In the rows, 128 means zero.
One turn sends every row of this set to another row. A few are shown first. Where does it send the rows asked after them?
Z: [152 138  85 142 117 121 128 141 127 121  97 137 126 136 125 140 143  96
 109]
H: [150 136 136 128 112 121  92  89 154 128 151 131 106 147 125 155 123 107
 118]
P: [124 155 142 131  95 134 140 109 125 128 105  80 128 116 113  91 151 116
 117]
F: [107 138 112  95 156 101 110 125 130  98 129 126 140 105  98 137 123 125
 149]
C: [150 177 109 132 136 126 130 122 118 124 127 149 130 122 165 127 135 130
 124]
S: [144 149 111 145 131 119 123 123 146 138 137 141 152 127 125 145 185 127
 112]
L: [116 154 131 127  97 157 123 116 173 115 152 151 134 139 142 126 120  96
 112]
M: [ 77  94 162 141 114 145 140 150 131 113 132 141 114 123  91 115 113 146
 118]
J: [119 103 145 120 112 121 146 127 105 138  95  99 131 135 137  88 104 160
 112]
V: [ 76 121 140 114 103 129 134 150 150 139 144  99 101 140 123 133  90 151
 131]
X: [109 134 113 149 149  95 177 125 129 145 165 134 114 154 117 109 133 111
 110]
B: [139 141 134 168  99 127 116 105 133 112 148 175 133 138 101 127 111 104
 126]
D: [ 98 109 144 111 137 104 120 143 130 128 130 122 164 116 123 106 119 183
 134]
T: [ 95 104 160 129 119 134 139  99 109 150 141 115 114 137  95 149 100 163
 131]
N: [ 97  81 112 124 124  97 156 143 134 154 129 113 151 158 115 118 120 150
 107]

N -> J
C -> S
Now these:
F -> X
T -> M
B -> L

One turn sends every row of this set to another row. A few are shown first. Where does it send the rows asked after them?
letef: [152 122 119 158 170 106 168 119 124 110  98 126 161 138 103 117 130 121
 113 133 116 125 157 129 128 127]
vil: [132 163 150 135 137 123 105 146 128  98 139 147 124 148 143 134 147 132
 141 121 154  93  82  98 122 108]
sof: [121 105 134 133 157 167 148 128 121 134 110  84 134 154 138 150 153 145
 124 101 130 146 142 122 120 160]
Tig: [128 143 118 168 155 141 119 153 107 123 123 175 131 131  93 130 103 112
 133 124 133 121 143 156 123 129]
nado: [125 154 173 136 138 116 119 144 133 110 148 139 115 144 139 125 131 124
 144 126 160 100  85  97  96 112]
bove: [120 114 146 116 132 112 153 157 148  85  98 148 113 108 152 120 131 129
 134 162 152 119 115  96  98 118]
kamad: [145 165  87 124 121  98 144 122 119 148 106 134 140  90 136 145 112 103
 116 102 125 160 127 119 133 133]
Ruke: [164 160 112 109 158 147 126 135  91 119 118 114 159 109 145 154 136  99
 111 103 144 132 103 103 113 144]
Gedul: [137 141 106 123 138 136  97 124  81 120 130 113 186 104 127 148 120 116
 111 122 134 149 123  93 114 122]
pas: [126 101 114 151 149 179 134 131 146 115 127 144 131 110 113 139 122 134
 135 117 123 179 143  94 106 125]
sekof: [128 141 134 132 139 125 150 136 138 148 113 177 144 127 123  81 158 121
 179 128 113 128 114 105 117 148]
meten: [127 112 127 110 111 133 132 106 126 148 155 103 141 112 108  89 151 145
 114 149 132  89 106 127 134 124]
baduv: [142 144 171 127 124 129 109 117 125 127 129 114 173 149 164 130 160 122
 138 130 107 111 134 114 103  93]
Bego: [119 135 140 186 155 133 126 153 113 136 115 152 117 121 105 122 103 109
 141 126 129 112 146 157 118 123]
Buga: [139 146 118 140 136 174 129 114 146 151 142 113 118 136 117 128 164 138
 159 112 134 167 123 100  96 108]
Simur: [155 163  91 115 131 131 120 147  98 152 100 127 131  85 133 155 126 113
 103 120 149 119 120 124 137 145]
vibu: [116 129 161 121 138 145 153 134 120 155 128 124 117 144  97 146 107 152
 115 114 149 164 132 110 121 158]
Sapof: [122  94 136 108 131 181 140 124 110 105 138 124 153  91 130  96 136 120
 132 141 103 111 127 144 114 121]
lidib: [ 97 121 145 132 141  94 140 150 143 121 124 159 150 118 144  86 130 145
 130  90 115 130 112 127 142 148]
Vekun: [117 132 134 127 114 128 129 147 122 157 123 132 120 124 120 106 127 117
 134 162 145 136 157 175  80 118]
Nug: [142 112 124 179 167  93 157 119 135 126 107 120 148 138 100 111 128 123
 122 139 127 114 149 112 115 132]
feli: [127 148  90 118 110 138  93 145  83 140 103 118 150  91 133 145 139 124
 126 150 151 137 116 101 131 115]
topum: [130 121 136  95 111 159 138 129 147 160 114 133 104 118 135 164 131 161
 127 136 132 123 146  96 109 161]
neka: [ 94 110 112 134 129 128 140 125 116 101 113 128 138 108 133 103 142 157
 169 127  94  89 124 116 149 131]
mik: [145 125 103 153 130 134 140  80 134 109 147 118 151 163 129 143 139  96
 144 126 104 103 131 121 106 129]
tel: [145 167 102 112 131 120 149 128 113 118 103 118 144 107 162 140 146  92
 140 103 134 166  97 101 121 123]
Kes: [125 121 146 140 142 148 134 141 128 148 143 124 142 135 136  81 163 102
 121 105 137 119  88 157 136 143]
figud: [139 135 138  93 123 104 159 147 147  91  95 149 118 114 145 126 144 138
 125 163 151 114 114  98 118 114]
banum: [115 147 105 127 113 108 126 111  86 134 118 124 165 117 131 162  95 108
 131 112 113 154 130 100 131 145]
legas: [ 99 115 112 103 130 122 154 112 113 106 150 147 146 132  93  93 123 149
 154 138 128 122 112 107 108 155]
Nobul: [112 133 138 115 102 120 120 149 115 151 118 142 141 134 121 114 124 123
 113 160 146 147 155 175 106 119]
mus: [108 155 105 116 100 120 128 129  82 128  99 113 142 121 153 154 136 105
 158 135 136 152 102  95 134 132]
zit: [143 112 113 154 138 127 135  88 142 115 143 117 142 144 137 140 130 108
 148 132 103  86 145 109  82 137]
Gisi: [ 99 115  96 112  88 124 136 134 139  98 127 139 101 126 151 142 124 115
 123 148 146 118 120 157 123 128]
rok: [ 93 100 100 123 108 120 138 146 138 101 123 118  97 130 149 128 131 121
 127 151 158 111 123 157 100 141]
Sezit: [133 136 171 134 132 119 112 119 136 122 143  98 153 137 168 123 146 129
 133 118 113 102 134 123  85  96]
lef: [120 119 111 149 122 137 120 131 163 141 126 109 106 121 125 137 156 166
 124 123 153 147 108  79 140 113]
teli: [143 127 156 117 118 154 125 134 149 155 146 175 135  95 141 105 128 107
 127 119 109  98 110 132 120 142]
Dativ: [124 133 171 138 135 169 142 139 123 144  92 114 109 125 147 158 144 150
 155 116 115 128 129  90 140 128]
vifi: [107 125 122 134 122 151 115 140 156 134 139 123 108  99 138 143 118 164
 115  90 127 164 142 132 122 109]

kamad -> mus
legas -> meten
Buga -> vibu
Now these:
figud -> mik
rok -> Sezit

